128 stands for zero in the data rows.
Here are some points:
[134 170 170 176 146 134 128 134 128 128 176 182 176 182 182 134 128 134
 128 128 140 134 134 128]
[146 152 164 140 134 176 170 170 158 146 176 158 176 152 164 152 164 146
 158 164 158 146 176 158]
[182 170 152 164 164 146 158 164 152 176 134 140 128 134 134 182 182 182
 146 140 182 170 182 182]
[182 164 134 140 146 170 146 140 134 146 170 164 152 152 170 170 170 146
 134 134 158 182 176 158]
[128 158 134 146 158 140 134 140 140 128 176 182 182 170 182 170 146 140
 140 146 134 128 140 134]
[158 176 176 158 140 170 152 158 164 164 146 152 146 140 128 176 164 176
 152 158 158 152 170 140]
[140 182 182 176 140 134 128 128 128 128 176 182 164 164 176 134 134 128
 134 128 146 140 134 128]
[182 182 182 176 176 134 146 140 182 182 128 134 128 128 134 134 176 176
 182 182 158 164 176 170]
[134 128 128 128 170 146 140 146 134 146 134 182 182 182 170 170 140 146
 164 176 140 134 170 170]
[140 182 182 176 176 134 128 128 128 128 134 170 140 128 128 128 128 128
 140 140 140 140 140 134]
[158 170 164 146 146 170 158 176 158 176 152 140 158 128 128 176 176 176
 170 158 176 164 146 158]
[128 134 134 182 182 134 134 134 128 134 128 164 182 176 176 128 128 128
 128 128 128 128 134 128]
[170 164 170 152 170 164 158 152 146 140 134 128 134 128 128 176 158 140
 140 134 146 146 140 134]
[182 164 146 134 128 182 152 140 158 140 170 170 140 134 140 176 152 164
 140 158 164 164 182 176]
[152 158 158 146 140 176 170 176 170 152 152 152 170 164 146 158 176 146
 176 164 164 152 164 164]
[134 128 128 128 170 146 140 146 134 140 134 182 182 182 176 164 140 140
 152 176 140 134 182 164]
[182 164 146 134 128 170 158 146 140 134 182 170 152 164 140 176 152 164
 140 134 158 170 182 176]
[140 182 182 182 176 128 128 128 182 152 128 170 140 170 158 128 128 128
 182 182 140 134 134 134]
[152 146 164 158 152 158 176 170 170 170 146 140 158 146 152 146 158 164
 164 170 164 152 176 146]
[164 176 170 146 152 170 152 170 164 176 164 140 146 128 128 182 176 176
 158 146 182 176 152 164]
[170 158 170 140 146 176 170 170 176 158 140 146 146 170 146 158 176 158
 176 146 182 176 152 176]
[134 128 128 128 170 146 146 158 140 134 134 182 176 182 182 140 134 146
 164 182 134 134 176 176]
[164 176 158 146 158 182 158 170 164 170 158 140 164 134 128 176 164 176
 182 152 182 164 146 164]
[134 182 182 182 176 128 128 134 128 164 134 152 128 176 182 128 134 128
 134 128 128 134 134 128]
[170 146 152 164 128 170 176 170 164 152 164 152 176 158 164 152 164 152
 170 158 152 152 164 140]
[128 128 182 182 176 128 128 128 128 128 176 176 140 170 182 128 128 128
 146 140 128 128 128 140]
[170 158 164 146 146 176 164 164 152 164 158 146 158 146 140 170 182 152
 158 140 182 170 152 164]
[164 140 140 140 164 182 176 164 176 146 164 134 164 164 146 152 146 164
 158 170 176 176 176 176]
[140 134 134 128 140 128 140 140 134 128 182 170 182 170 164 146 134 140
 182 176 134 134 128 128]
[170 152 152 134 164 164 164 158 158 158 164 146 176 158 152 158 158 164
 158 140 176 182 164 176]
[134 170 182 182 182 128 128 128 128 176 176 176 182 176 182 128 128 128
 128 128 128 128 128 128]
[176 152 170 152 128 164 146 152 170 146 158 158 146 134 158 158 170 140
 152 170 152 146 140 146]
[134 128 128 128 164 146 146 158 140 134 140 182 182 182 176 152 140 134
 164 182 134 134 182 170]
[146 140 152 152 152 164 182 176 176 164 164 134 170 146 152 146 158 164
 176 158 170 170 164 158]
[152 134 140 164 134 176 182 182 176 140 146 134 176 134 164 140 146 170
 176 140 164 158 170 146]
[134 182 176 176 176 128 134 128 158 182 128 170 134 182 182 128 128 182
 182 182 128 182 182 182]
[182 176 170 176 140 164 152 146 146 152 170 158 146 158 128 182 152 176
 134 134 164 176 176 140]
[182 146 146 140 128 164 164 158 140 146 152 158 170 140 170 164 164 152
 152 140 170 170 176 146]
[176 182 164 170 134 158 176 164 146 164 164 158 134 134 134 182 158 182
 164 146 170 170 146 170]
[176 164 134 152 170 182 170 176 182 146 170 152 146 176 140 170 176 152
 140 152 182 164 182 182]
[164 170 140 152 158 182 152 164 170 176 146 140 146 140 128 176 182 170
 176 146 182 170 146 164]
[158 140 140 134 170 140 140 134 128 140 134 182 182 176 170 158 146 140
 134 134 140 134 146 140]
[182 182 164 146 152 140 140 134 134 182 134 128 134 128 128 176 182 176
 134 134 158 182 176 158]
[134 128 128 128 170 146 140 158 140 134 134 182 182 182 176 146 134 134
 170 182 134 134 182 170]
[176 182 176 176 140 152 158 152 140 170 158 158 140 128 128 182 146 182
 146 140 170 164 146 158]
[164 146 152 134 128 176 158 152 146 134 176 170 152 164 170 152 146 134
 176 164 152 146 140 134]
Then 16 other points, each followed by its number:
[146 134 140 164 152 152 182 182 182 164 158 128 176 152 164 140 146 170
 182 170 158 158 170 146] 0
[182 176 158 170 140 152 146 140 140 146 164 170 140 128 134 182 152 158
 134 134 158 182 164 146] 1
[170 146 140 134 164 176 164 158 164 170 152 146 176 170 140 164 158 170
 170 152 182 176 164 176] 2
[170 152 176 170 146 164 170 170 170 158 140 152 128 152 146 158 176 146
 146 152 158 152 164 134] 3
[140 182 176 176 170 134 128 128 128 128 182 176 170 182 176 134 128 128
 128 128 140 134 140 140] 4
[152 134 146 164 158 164 182 182 170 164 146 128 164 146 164 140 158 170
 182 164 164 164 164 152] 5
[170 176 170 170 158 152 164 164 164 182 164 128 128 140 134 182 182 182
 170 152 182 182 152 170] 6
[134 128 128 128 170 140 134 146 140 134 134 182 182 182 182 134 134 134
 158 182 134 140 176 158] 7
[128 128 128 128 176 140 134 152 146 134 134 182 176 182 182 140 134 134
 146 182 134 140 182 164] 8
[176 146 140 134 128 158 158 152 146 134 176 170 146 158 158 170 140 176
 152 164 146 140 134 134] 9
[128 158 158 158 164 146 140 146 146 146 176 182 182 176 170 158 146 182
 146 146 140 128 128 158] 10
[146 164 134 128 128 146 152 140 134 140 128 164 134 128 134 182 158 176
 140 146 164 182 182 176] 11
[158 158 170 158 140 158 170 176 158 158 152 146 158 164 140 158 176 152
 164 170 170 158 158 152] 12
[176 152 176 170 164 146 158 152 152 170 152 152 146 134 158 158 170 164
 134 134 182 176 176 152] 13
[140 134 146 146 128 182 182 176 158 140 176 164 152 146 170 140 146 134
 164 176 146 140 158 152] 14
[164 170 152 146 158 152 152 164 158 176 170 140 164 140 128 176 182 158
 158 152 176 158 158 158] 15
Which of these numbered points is nearest to each point below, looking only along the 5 directions in which the first points spread most? Its number follows each.
[164 158 158 146 164 158 164 170 158 170 158 140 164 134 152 158 176 158
 152 146 182 170 170 164] > 15
[146 134 158 164 152 152 182 182 176 164 164 128 170 140 164 140 152 170
 170 170 158 164 152 146] > 0
[152 152 176 158 146 170 176 182 176 164 164 140 152 152 152 152 170 158
 152 164 158 158 170 152] > 12
[140 134 128 140 134 182 176 164 152 134 182 176 146 146 176 140 146 134
 158 182 140 140 152 152] > 14
[152 140 146 164 164 152 176 182 176 170 164 128 176 140 158 140 164 170
 170 170 170 170 152 158] > 5
[170 176 176 164 164 158 176 158 170 182 158 134 128 152 134 182 182 182
 170 158 182 176 152 170] > 6
[176 176 176 176 146 146 170 170 164 182 140 140 128 128 134 176 182 182
 152 146 182 164 176 176] > 6
[152 146 140 158 158 152 176 182 170 170 158 128 176 140 158 140 158 170
 176 158 170 158 158 152] > 5
[182 170 176 176 146 140 158 146 134 170 134 158 146 158 128 164 182 182
 152 134 152 146 158 176] > 13
[158 164 134 128 128 176 164 146 134 140 158 170 158 146 146 170 152 152
 176 140 152 146 152 134] > 9
[146 146 152 170 146 164 182 176 182 158 158 140 170 152 164 146 170 158
 176 170 158 158 158 140] > 0
[176 176 170 146 152 146 140 140 182 146 152 170 134 134 140 158 182 182
 152 146 152 152 152 176] > 13
[182 182 182 176 146 140 134 134 164 140 134 128 134 128 134 158 146 176
 158 146 152 182 146 158] > 13
[170 182 170 176 140 152 164 158 152 176 146 152 128 128 128 182 158 182
 140 152 170 164 152 146] > 13
[146 152 164 152 134 170 176 182 176 146 164 152 170 158 158 152 164 146
 176 170 152 146 176 164] > 0
[140 128 128 128 170 146 140 152 140 158 140 182 182 182 176 158 134 134
 152 170 140 140 134 134] > 7
[182 164 170 146 164 170 152 140 140 152 164 164 176 164 152 164 164 164
 140 134 176 182 182 176] > 11
[140 140 134 134 152 170 158 158 140 128 182 170 146 164 140 182 146 158
 134 152 146 140 152 146] > 9
[164 152 176 164 134 164 164 176 164 152 140 146 140 140 146 164 176 152
 146 158 164 176 152 140] > 3
[170 164 170 164 170 182 164 170 146 152 146 158 128 158 158 164 182 146
 128 140 158 152 170 158] > 13
[182 170 146 134 152 152 152 146 134 158 170 158 140 134 134 182 164 170
 146 140 176 170 182 170] > 11
[170 176 164 152 128 140 140 134 140 128 176 176 140 170 152 182 152 170
 134 128 152 176 176 146] > 1
[134 158 146 134 182 134 140 140 146 182 128 170 134 182 182 134 128 134
 128 182 128 182 182 182] > 8
[170 176 176 152 158 152 152 170 170 182 158 134 128 140 128 182 164 182
 158 140 182 176 152 164] > 6
[182 170 152 164 158 146 152 176 182 176 134 128 128 134 140 182 182 182
 146 176 176 170 182 182] > 6
[182 164 152 140 140 170 146 140 140 146 152 164 146 170 140 182 158 170
 146 134 170 182 176 164] > 11
[134 182 182 176 176 128 128 128 128 140 176 170 140 170 182 134 128 128
 146 134 140 140 134 128] > 4
[134 128 128 128 170 140 140 164 140 140 134 182 182 182 176 146 134 146
 158 182 134 134 182 176] > 8
[146 158 158 146 134 182 170 164 152 146 182 158 170 164 152 158 170 146
 182 170 152 146 146 158] > 14
[134 176 182 176 176 128 128 134 128 176 182 176 134 176 182 128 128 140
 128 128 128 128 134 128] > 4
[170 170 176 158 140 170 146 158 152 176 158 152 152 134 128 176 164 176
 140 146 170 158 170 140] > 13
[134 128 128 128 176 146 140 152 140 140 134 176 182 182 176 158 134 140
 140 176 134 134 176 164] > 8
[140 164 134 152 134 146 146 146 140 134 182 176 152 128 128 158 182 182
 146 152 146 140 140 134] > 9
[134 128 134 128 182 152 146 140 134 170 134 170 152 176 176 128 140 134
 128 134 140 134 134 176] > 8
[128 134 128 140 134 146 140 152 152 134 182 182 182 170 176 140 140 134
 164 176 134 128 164 176] > 7
[158 146 140 146 164 176 182 170 170 164 140 134 170 152 158 140 152 170
 182 152 182 176 146 164] > 5
[146 140 152 164 140 158 182 182 176 152 170 152 176 146 170 140 158 158
 176 164 158 152 158 152] > 0
[158 164 164 158 140 158 164 158 170 164 146 146 158 134 140 170 182 152
 158 164 158 158 146 134] > 3
[140 158 134 140 134 182 170 170 164 134 182 164 152 158 164 158 146 146
 158 176 146 140 176 146] > 14
[152 140 146 152 164 158 182 176 170 170 152 128 176 146 158 140 152 170
 176 158 176 158 170 158] > 5
[158 140 134 152 134 182 158 164 152 146 182 170 176 170 170 134 152 146
 164 146 146 140 176 182] > 14
[158 170 158 146 152 170 152 164 164 176 170 140 164 134 128 176 182 164
 170 152 182 170 152 164] > 15
[134 182 182 170 182 128 128 128 128 158 176 158 140 176 182 128 134 128
 134 128 128 140 140 134] > 4
[140 134 134 134 164 128 134 134 128 128 140 146 140 158 140 140 140 176
 152 170 134 128 140 128] > 10
[134 134 134 128 170 134 134 140 134 128 146 128 134 158 140 140 140 176
 146 170 134 128 134 128] > 10
[176 176 164 140 140 182 182 158 146 152 170 158 158 146 134 176 164 176
 164 146 164 182 152 170] > 15
[152 146 146 170 158 158 170 182 176 170 158 134 176 140 152 152 176 164
 176 170 164 164 158 146] > 5
[170 134 140 146 158 152 146 164 146 134 176 164 134 170 134 176 146 176
 140 176 146 140 140 164] > 9
[158 158 140 152 146 164 170 170 164 164 164 140 170 158 146 158 176 152
 182 146 176 170 146 158] > 12
[164 164 134 146 164 176 164 158 170 164 152 140 170 170 146 164 176 158
 170 152 182 182 170 176] > 2
[176 170 146 134 128 140 146 140 158 140 182 176 140 128 140 164 146 182
 152 176 146 146 140 134] > 9
[164 176 152 146 158 176 152 164 164 176 146 140 176 164 128 176 170 176
 170 140 182 176 152 170] > 15
[182 170 140 134 158 170 152 158 152 158 170 158 164 134 134 182 170 176
 140 152 182 182 182 176] > 11
[152 170 152 158 146 164 164 170 164 158 164 146 164 140 152 158 170 176
 170 158 164 152 164 140] > 12
[134 176 146 170 182 128 128 128 128 128 182 182 170 176 182 128 128 128
 128 128 128 128 140 134] > 4
[164 182 170 152 128 146 146 146 152 146 170 140 128 128 128 170 182 182
 146 164 146 140 140 164] > 13
[146 176 182 176 164 140 140 134 134 182 182 182 146 146 152 170 146 152
 134 128 146 182 176 158] > 1
[146 146 164 164 128 176 182 170 176 146 170 158 176 140 164 146 164 146
 176 176 152 146 176 146] > 14
[146 158 170 158 128 170 170 176 176 146 176 158 158 140 146 164 164 146
 158 170 152 146 170 146] > 12
[134 134 128 140 152 134 140 134 134 128 176 164 152 164 170 152 134 140
 140 158 134 128 134 128] > 10
[134 182 176 176 170 134 128 134 128 176 176 176 182 176 182 134 146 134
 128 128 134 140 140 134] > 4
[182 170 140 170 134 146 152 152 170 176 140 128 128 128 140 176 182 182
 152 158 176 164 182 176] > 6
[176 170 170 170 176 170 158 152 164 158 146 152 128 152 146 170 140 140
 134 152 170 152 164 140] > 13
[146 146 176 164 140 170 176 176 182 152 170 152 152 152 158 152 176 152
 152 176 152 152 176 140] > 12
[146 140 146 140 134 158 146 158 164 140 170 164 140 146 176 140 146 134
 158 176 146 146 140 152] > 14
[140 170 164 170 176 134 140 140 146 182 140 182 146 176 164 152 134 152
 134 182 134 146 140 182] > 10
[164 140 152 164 128 152 182 164 164 146 152 152 164 146 170 146 152 152
 176 170 152 152 164 140] > 14
[128 134 128 128 176 140 134 140 146 128 140 176 182 182 176 140 134 140
 140 182 134 134 140 146] > 7
[170 170 170 152 134 170 164 152 152 140 176 170 140 164 134 182 146 176
 146 134 152 158 158 170] > 1
[170 176 176 146 146 170 152 164 146 170 146 152 146 146 134 176 164 176
 146 140 176 158 176 152] > 13
